In the data rows, 128 means zero.
Each row below has a hidden score, from 0 to 20, with 10 about the middle. What is it? The score is a weighted sum of the row's numbers plus the product of two more (or one squared), each taken from its middle value.
[ 98 111 103 122 165 139 149 139  99  93 120 126 138 158 126 149 126 104
 104 113 144]: 6
[120 134  94 140 120 138 149 132  96 128 121 119 141 156 119 130 123 150
 126 120 127]: 11
[151  94 143  90 121 111 133  96 129 146 176  95  92 133 109 124 121 122
 143 133 137]: 8
[152 110 148  96 132 108  97 131 163 158 161 139 111 109 138 124 115 129
 141 119 150]: 10
[142 148 138 130 114 100 130 123 137 140 108 131 149 105 146 120 117  99
 167 112 171]: 8
[128 142 160 135  99 112  87 124 155 130 139 123 114 101 137 123 128 119
 158 153 121]: 9
[171 115 173 106 126  97 133 104 139 138 145 113  99 130  97 126 109 100
 131 133 120]: 7
[127 175 135 168 114 175 107 132 138 129 120 166 134 124 140 115 129 144
 121 128 111]: 11
[133 168 102 154 111 150 150 141 111 134 108 131 108 156 107 138 145 109
 132 130  92]: 2
[119 129 132 151 101 167  85 118 152 153 143 131  82 118 134 123 124 159
 129 172 108]: 9
[109 119 102 138 122 136 164 106  97 117 102 142 143 144 130 140 122 131
 120 129 125]: 12
[141 147 133 120 131 133 136 116 124 124 147 149  96 134 101 140 141 154
 115 148  90]: 6
[128 130 151  79 148 131 139 135  91 121 179 113 127 131 106 146 122 139
 106 147 102]: 9
[136 150 159 122 124 133 110 141 139 132 163 124 102 115 117 139 143 146
 128 162 111]: 9
[ 80  98 100 105 154 131 137 146 118  93 158 129 152 133 143 148 149 122
  88 119 126]: 15
[139 134  91 153 155 171 137 117 123 121 129 156 116 150 110 137 138 125
  90 100 100]: 6
[179  92 103 146 111 123 152 109 126 133 102 143 131 144 113 126 129 122
 118 111 135]: 15
[128 128 143 101 144 129 131 148 119 125 151 132 109 127 108 133 129 124
 125 131 115]: 9
[149 135 130 148 113 140 132 111 134 118 115 139 129 129 104 126 135 105
 126 136 129]: 11
[148 113 178 106 124 105 121 124 132 110 120 103 112  94 108 154 142 104
 153 156 133]: 6
[117 105  86 156 149 147 125 115 119 117 140 136 110 158 127 111 112 144
  93  85 115]: 10
[127 109 131 123 131  89 138 143 116 127  99 131 176 104 144 117 117 117
 145  83 177]: 12
[ 94 123 105 122 158 115 161 121  84 114  98 113 177 143 144 131 155 111
 103  95 146]: 13
[109 114 102 140 166 166 155 122 112 112 131 139 141 159 106 136 145 135
  75 108 123]: 11
[ 73 102  97 116 170 136 144 142 102  87 131 134 150 140 124 153 152 120
  86 126 137]: 9
[110 110 122 101 148 105 151 104  91  97 145 122 141 143 126 147 137 107
 117 117 136]: 9
[130  94 160 105 134  95 130 139 158 142 140 135 126 114 125 139 118 124
 146 102 153]: 19
[ 86 115 120 125 166 149 148 129 104  75 110 128 162 145 125 137 162  95
  86 122 124]: 9
[111 140 143 115 125 124 110 134 122 141 153 124 117 131 141 140 134 142
 107 167  97]: 11
[118 142 178 108 119 134 120 135 131 134 161 115  94 103 147 151 145 143
 130 163 103]: 7
[144 132 104 167 145 152 121 127 112 139  98 145 122 151 104 132 129 144
 105 114  90]: 8
[126 153 114 157 143 143 133 123 120 142 134 169 102 142 119 128 139 143
 111 117 100]: 7
[ 93  97 116 154 115 168  93 110 161 126 143 137  96 122 172 145 127 145
 111 158 133]: 13
[182 140 112 140  94 122 146 131 117 150  98 134 109 158 104 120 122 130
 156 134 115]: 5
[132 138 156  75 167 132 143 138  94 111 173 114 119 132 113 148 129 140
 111 146 110]: 6
[152 120 120 150  87 131 169 116 122 141  96 120 121 158 117 131 125 117
 155 153 103]: 7
[148 137 140 161  74 124  96 117 183 158 123 151 116 104 136 108 119 120
 176 139 136]: 9
[125 126 135 114 134  94 127 149 138 138 116 124 170  90 148 125 124 104
 149 115 175]: 11
[104 111 124 101 161 125 152 132  92 104 128 115 151 139 113 130 139 118
 112 125 140]: 8
[172 113 132 104 114  97 145 100 132 124 138 113  85 147  84 123 108 141
 154 139 128]: 5
[160 116 104 158 139 171 127 123 113 123 104 153 115 146 105 115 121 146
  91 124  85]: 10
[128 138 140  77 159 113 142 147 117 106 176 114 102 129 113 148 150 132
 104 142 103]: 8
[114 118 143  94 144 102 160 128 107 118 144 112 141 124 122 125 123 101
 116 131 127]: 9
[129 134 145 113 140  94 135 132 132 125 102 135 177 101 147 119 114 116
 139 104 177]: 11
[125 115 109 121 159 138 150 144 112 108 121 134 147 152 121 146 151 115
  84 110 101]: 10
[133 147 173  87 151 143 125 142 121 119 174 120 102 134 114 139 134 131
 115 163 107]: 7
[144 120 137 115 132  87 142 134 136 122 113 128 167 118 133 130 118 101
 158 101 175]: 10
[139 158 110 157 102 152 131 154 132 140 114 131 114 159 110 109 143 132
 113 145  87]: 11
[123 131 104 134 159 138 157 119 104 106 131 127 146 156 115 130 129 124
 107 113 122]: 9
[134  96  80 139 157 160 139  95 115  97 117 124 120 167 114 136 136 143
  88 102 103]: 9
[116 123  98 143 160 154 133  97 122 117 144 136 108 166 130 136 130 136
  68  99 120]: 18
[104 148 119 158 118 153 115 140 133 137 116 147 157 125 142 125 122 137
 125 138 119]: 12
[121 131  98 115 166 140 143 112 117 110 128 131 150 155 108 144 159 126
  88 109 119]: 9
[121 134 190  91 110  97 105 129 135 135 139  89 126  94 157 132 131  94
 164 158 134]: 9
[112 111 138  93 152 124 137 108 107 111 169 123 125 146 136 121 133 132
  94 136 126]: 12
[111 139 130 125 149 145 147 130 104 124 109 126 141 133 126 125 145 124
 122 111 126]: 5
[145 131 153 103 101  87 100 128 144 142 139  94 110  99 144 133 122 110
 177 163 148]: 7
[130 154 127 179  99 138  99 138 160 149  90 153 146 108 137 100 129 118
 155 131 131]: 9
[142 160 124 171 100 157 104 118 155 148 102 142 134 120 136 109 116 132
 130 124 119]: 12
[130 149 113 168  96 153  79 147 161 154 132 141 101 109 134 119 141 135
 139 156 109]: 8
[107  97 128 158 110 161  80 118 147 128 150 121  82 119 160 132 113 162
 117 152 130]: 14
[144 147 138 162  94 145  80 117 156 153 132 144 126 116 119 111 110 143
 163 151 131]: 11
[167 150 136 128 120 137 137 129 110 139 135 127  87 144 109 126 129 146
 118 141  99]: 8
[134 143 115 157 103 152 126 127 129 135 121 117 100 150 116 131 133 137
 124 174  89]: 9
[107 124 111 136 156 130 160 122 108 114 120 120 146 145 133 128 129 115
  88 110 143]: 15
[157 141 118 158 118 158 117 140 129 147 131 140  93 139 120 117 123 143
 119 150  95]: 8
[129 131 131 119  98  85 103 144 168 135 103 128 146  82 136 134 124 108
 173 130 167]: 12
[113 174  92 153 118 155 130 128 108 133  95 139 128 136 130 120 126 121
 138 128 104]: 3
[142 118 110 117 154 123 150 158 115 110 130 139 142 139 111 137 136 125
  97 111 104]: 12
[130 101 116 128 157 151 138  87 121 111 141 144 122 170 123 133 127 152
  78 101 107]: 13
[130 121 155  80 118  98 118 140 136 137 138 112 142  88 132 136 117 127
 164 140 163]: 12
[123 133 128 104 153 159 154 127  94 106 146 139 141 141 111 137 153 105
 102 130 112]: 6
[138 170 122 165  91 153  92 142 155 138 107 160 151 106 132 115 125 125
 143 140 113]: 11
[133 115 118 155 117 176  99 121 137 148 155 134  97 132 165 143 147 136
 120 163 105]: 13
[116 126 137 109 135 101 145 122 110 121 125 108 146 115 155 128 133 122
 141 110 167]: 10
[145 143 141 127 130 132 117 124 120 135 142 133 118 126  94 124 105 129
 124 153 106]: 8
[ 83 109  76 138 143 141 132 101 119 101 149 131 127 151 137 136 144 133
  92 116 130]: 14
[144 134 133 170  86 102  86 131 171 159  84 167 130  81 136 100 112 100
 162 116 153]: 9
[149 141 136 173  81 124  87 124 182 172 114 149 119 113 121 132 127 132
 154 150 120]: 11
[122 154  96 147 133 176 139 140 116 138 124 141  96 151 113 135 126 129
 115 120 115]: 2
[136 146 138 131 102 103 104 137 154 145 120 136 142  95 145 129 132 113
 159 124 154]: 9
[191 137 123 149  96 108 156 157 120 148  89 141 135 141 122 119 133 132
 176 134 113]: 7
[107 108 105 128 149 141 148  93 100 115 134 129 148 163 129 123 151 136
 111 109 132]: 13
[102 102 120 148 128 160  97 110 139 128 136 112 119 113 161 146 126 162
 122 150 132]: 15
[109 130  97 133 163 157 162 129 102 104 130 129 163 154 121 110 131 119
  95 105 129]: 10
[144 107 150  99 142 127 125 109 116 129 182 107  90 141 102 131 118 133
 106 134 120]: 10
[157 154 153 168  79 121  91 141 178 160 105 148 129  90 145 130 111 137
 176 135 126]: 10
[116 147 134 165 118 169  93 131 153 139 107 123 115 122 151 129 138 137
 123 171 109]: 10
[127 122 125 115 134 104 143 126 119 108 127 132 162 126 152 106 123 127
 135  83 156]: 12
[136 130 176  86  96  82 110 146 150 133 152 102 143  88 143 133 116 112
 157 152 139]: 19
[132  87 129 103 140  91 140  94 117 124 135 120 125 126 134 119 130 148
 134 103 159]: 11
[127 149 120 141  86 126 120 107 126 134 109 100 119 151 148 134 146 129
 131 170 113]: 17
[119 137 165  88 151 137 128 148 116 126 171 107 118 132 109 162 142 146
 110 150  88]: 12
[150 131 137 142  99 119  89 140 166 148 143 134 101 112 130 123 125 146
 163 147 127]: 10
[ 74 108 115 141 103 151  84 104 140 134 147 122 107 144 155 150 130 149
 111 166 122]: 15
[125 122 160 111 145  92 120 154 153 138 130 124 164  86 127 134 116 112
 158 110 161]: 16
[105 137 124 128 146 119 147 132 118 118 127 134 176 118 148 110 101 123
 143  79 167]: 11
[162 125  93 148 114 120 148 132 127 137  93 129 122 154  92 133 130 109
 120 118 109]: 7
[136 118 148  89 126  81 131 121 117 120 164 109 114 125 116 132 129 112
 136 138 137]: 9
[153 112 116 136  93 110 129 118 121 149 121 102  96 143 143 130 123 150
 131 151 110]: 13
[101  88 148 135 103 145  99 126 153 121 148 101 102 114 159 145 111 143
 144 163 133]: 14
[132 115 103 146 154 154 141 106 124 127 130 130 137 167 131 113 138 144
  86 103 118]: 15
[130 113 100 149 162 165 154 107 114 123 108 133 123 175 134 123 131 132
  85 122 121]: 15
[114 134 158  94 130 113 122 148 119 146 147  90 116 113 111 150 112 101
 140 168 131]: 7
[140 141 143 100 145 133 128 142 119 140 165 115 122 134 117 130 127 142
 115 143 109]: 9
[134 129 118 149 117  99 136 115 124 123  96 140 159 114 140  95 115 102
 147  90 166]: 12
[144 126 171  86 127  87 128 117 124 132 172 104 111 106 114 136 131 127
 145 165 120]: 8
[ 85 124 127 164 107 155  79 114 164 142 142 131 106 120 168 132 128 158
 125 153 123]: 13
[106 121 153  89 164 144 146 147  92 122 171 126 134 145 115 142 154 130
 106 147 124]: 9
[153 144 109 141 119 156 111 114 126 145 134 142  99 146  92 124 126 129
 122 149  79]: 5
[ 98  97 120 152 116 156  98 107 143 113 130 119  93 133 142 150 120 153
 110 161 118]: 12
[185 125 128 149 105 116 151 135 134 133 103 167 129 141  95 127 125 122
 142 119 116]: 8
[139 134 128 150 103 146 113 130 137 136 137 133  74 146 108 138 126 149
 126 153  97]: 7
[117 121 118 118 160 163 163 121  92 121 117 142 135 141 112 147 142 115
 100 113 120]: 4
[108 119 122 130 128  94 122 125 143 154  84 126 167 102 144 115 119 108
 142  95 167]: 10
[ 92 158 108 136 128 154 123 147 113 129 127 142 130 152 148 112 141 164
 113 125 114]: 10
